(in the rows, 128 means zero)
A single turn carries every row of the set below to another of its rows. Some are shown first; where does it send the rows asked next?
nunet: [130 107 129 112 132 123 134 127  92 112 149 123 114 105 138 107 118 135
 124 121 116 141 127 109 158  91 169 131 141]
libo: [115 120 140 145 152 124 123 114 128 133 118 122 137 153 149 141 175 109
 146 145 105 133 122 141 111 149 135 136 111]
Duru: [149 147  98 106 127 124 113 116  86 131 134  95 113 128 128 122 104 119
 129 129 129 103 105 124 130  96 166 108 103]
kavuf: [119 115 136 110 149 109 128 122 166 102 130 101 145 147 123 134  98 139
 108 137 130 128 123 131 141 125 160 115 117]
geke: [126 111  97 103 138 134 154 109  97 138 112 107 107 124 131 163 108 151
 129 128 132 125 112 112 130 114 126  94 110]
sonu: [126 137 124 148 131 145 134 123  85 121 128 159 140 164 143 120 131 126
 134 145  92 106 122 150  88 138 154 139 144]
Dopo: [133 146 122 175 127 146 124 110 100 138 138 109 177 133 119 141  84 132
 117 140 116 120 118 125 145 115 131 138 123]
sed: [119 148  87 137 116 160 117 147 116 138 117 134 129 109 153 128 137 114
 120 128 108 111 150 126 130 130 149 154 106]
Bal: [126 154 133 160 130 151 110 145 117 117 127 121 155 149 119 148  80 113
 103 128 125 122 121 125 141 112 117 138 128]
Rig: [130 143 103 113 117 118  92 119  87 150 136 120  89 137 111 131 104 129
 110 129 126 111 115 107 139  90 149 148 110]
numed: [107 118 127 150 142  94 145  77 128 121 137 123 155 133 132 151 104 163
 125 142 135 140 129 137 125 133 167 111 111]
zusot: [112 116 112 122 146 124 140 119  86 145 119 131  96 151 125 155 101 141
 118 128 143 118 123 122 120 133 120  76 115]
Vako: [131 117 118 153 134 161 116 140 101 135 126 115 139 137 148 112 149 105
 146 152 104 105 125 139 119 141 152 122 111]
vik: [105 125 118 117 124  86 107 100 109 129 146 163 157 160 136 118 140 136
 123 143 130 110 132 135 107 148 134 157 137]
Ganid: [133 124  97  82 123 121 142 113 102 149 122 114 114 138 126 151  96 162
 104 125 121 109 112 112 136 118 131 114 142]
gizu: [ 93  99 120 137 137  92 109 102 132 130 142 122 143 138 128 140  94 166
 106 129 119 129 156 118 152 121 148 139 112]
gikek: [115 155  95 124 149 119 138 114 131 135 122 126 157 123 160 124 145 119
 128 117 101 116 158 146 119 145 152 136 105]
Rikap: [138 139 119 134 132 118 123  98  64 123 130 119 102 145 128 145 115 123
 146 138 135 122  91 131 103  99 159 102 105]
Vobe: [116 118 106  87 125 109 119 108 139 108 129 139 151 134 134 127 144 131
 128 138 122 124 121 117 121 119 130 184 121]
bunul: [137 157 136 159 123 147 124 132 109 106 123 115 167 145 136 163  88 119
 118 132 126 128 104 131 128 114 124 128 136]
filek: [105 117 128 134 145 108 114 110 125 122 133 145 144 151 131 121 156 104
 142 154 155 124 122 136 108 155 132 125 100]
givip: [117 130 123 116 145 129 125 115 149 139 117 128 132 145 128 132 160 123
 121 135  88 131 129 126 126 128 135 184 119]
Gar: [117 134 148 151 130 114 138 114  86 133 147 159  96 120 126 123 129 128
 116 135 149 153 120 120 137 125 171 112 142]
rugo: [119 151 118 131 121 107 103 113  66 130 130 151  82 158 120 150 103 130
 117 125 136 121 112 123 107  98 145 130 118]
zube: [120 145 110 139 113 156 132 123 110 132 114 163 117 139 131 143 139 133
 119 141  95 126 123 125 107 121 144 187 133]
pok: [101 142 118 133 147 103 123 113 109 133 130 159 147 163 153 127 139 133
 120 118  89 114 158 148 103 144 137 151 134]
liru: [122 125 142 123 111 105 113 132  88 130 151 147 103 121 141 122 125 136
 104 124 131 140 128 110 154 114 165 133 162]
Vas: [105 127  88 111 146 115 135 106 130 108 128 137 158 113 144 119 138 116
 143 130 142 123 145 130 118 131 139 139  83]
vem: [ 99 121 149 133 129  91 113 121 146 103 123 135 125 156 139 174 110 147
 105 132 143 146 127 128 127 132 144 123 129]
pepem: [117 140 125 184 126 143 120 114  88 126 130 128 164 137 127 161  85 135
 121 131 118 133 126 122 135 107 116 145 119]
vot: [119 113 118 112 131 118 127 110  91 168 129 131  99 162 108 147 102 157
 103 139 129 110 113 113 131 133 121 108 139]
vaf: [126 127 135 129 150 130 158 121  95 104 143 140 107 111 129 108 117 120
 130 125 137 150 123 123 137 105 176 103 126]

rugo turns into Rikap
vik turns into filek
vot turns into zusot
Now find these:
gizu turns into vem
pok turns into libo
vaf turns into nunet
pepem turns into bunul
sonu turns into Vako

A single turn carries every row of the set below to another of its rows. Some are shown first; where does it send the rows asked next?
kunol: [143 150 125 156 149 155 145 128 151 106  95 119 150 119 167 106 131 127]
luma: [166 181 118 147 130 127 147 136 134  82 101  93 159 143 119 137 139  94]
Tik: [132 107  90 131 121 109 130 116 140 106  95 128 141 107 160 129 133  90]
Kos: [147 132 104 154 129  96 118 161  94 111  99 107 132 151 136 138 125 103]
pator: [149 171 113 148 146 121 130 164 107 117  92  85 153 128 122 132 124 113]
Rala: [164 143 109 152 114 103 135 134 121  76 108 115 139 167 133 144 140  84]
duk: [116 161 123 137 153 101 138 132 127 113 128 116 126 114 182 163 127 102]
debir: [134 117 112 163 138 118 141 138 132 129  95 116 154  94 163 107 139 114]
bubub: [139 146 119 149 131 113 148 181 129 109 114 154 148 129 117 130 101  82]
lufi: [132 155  75 121 119 123 145 128 114  98  97 124 126 113 135 116 111  66]
bepe: [142 172  82 130 108 107 159 168 120  86 117 135 149  92 149 147 158 101]
leg: [136 161 129 141 141 118 152 167 152 105 102 154 156 147 112 141 121  84]
kalu: [135 168 132 154 141 106 158 124 137  98 142 115 136 107 180 152 134  96]
par: [153 161 110 123 124 145 154 124 126 105 103 137 105 147 136 119 110 124]
febez: [140 140 103 122 132 145 135 106 159  84  94 131 138 131 165 127 126 103]
bimur: [145 144 124 139 125 109 152 168 143 105 113 160 144 141 111 143 111  87]
vibit: [125 160 128 152 147 104 144 127 129  97 137 123 125 124 191 154 128  95]
lat: [123 146 100 165 137 101 155 137 121 123  84 120 152 118 137 107 159  65]
rusob: [142 164  87 126 142 143 165 118 118 114 103 141 137 142 141 130 154 146]
Zupug: [124 154  87 161 155 126 160 133 107 122  93 138 154 142 156 115 175 122]
nasig: [147 155  61 121 119 134 165 115 107  94 117 139 138 118 141 126 137 112]
mekup: [129 145  61 156 133 118 161 129  96 101 108 136 155 117 155 111 158  88]
fasi: [143 154 134 167 142 123 163 133 133 131  90 134 131 152 139 110 158 124]
luduf: [134 179  89 109 123 121 145 169 124  93 105 142 130 120 153 159 149 130]
pem: [138 168  99 168 120 108 160 177 117  84 116 143 152 118 169 132 174 102]
Fir: [131 175 105 147 135 122 145 178 120  92 104 151 134 145 173 144 165 131]
Sapiz: [130 163 123 152 146 122 148 182 138 108 103 147 159 134 119 128 111  79]
Reve: [126 169 127 139 148 102 151 128 135 115 133 108 136  97 171 159 132 103]

lat turns into lufi
Kos turns into Rala
bepe turns into luduf
Now find these:
febez turns into kunol
mekup turns into nasig
Reve turns into duk
leg turns into Sapiz

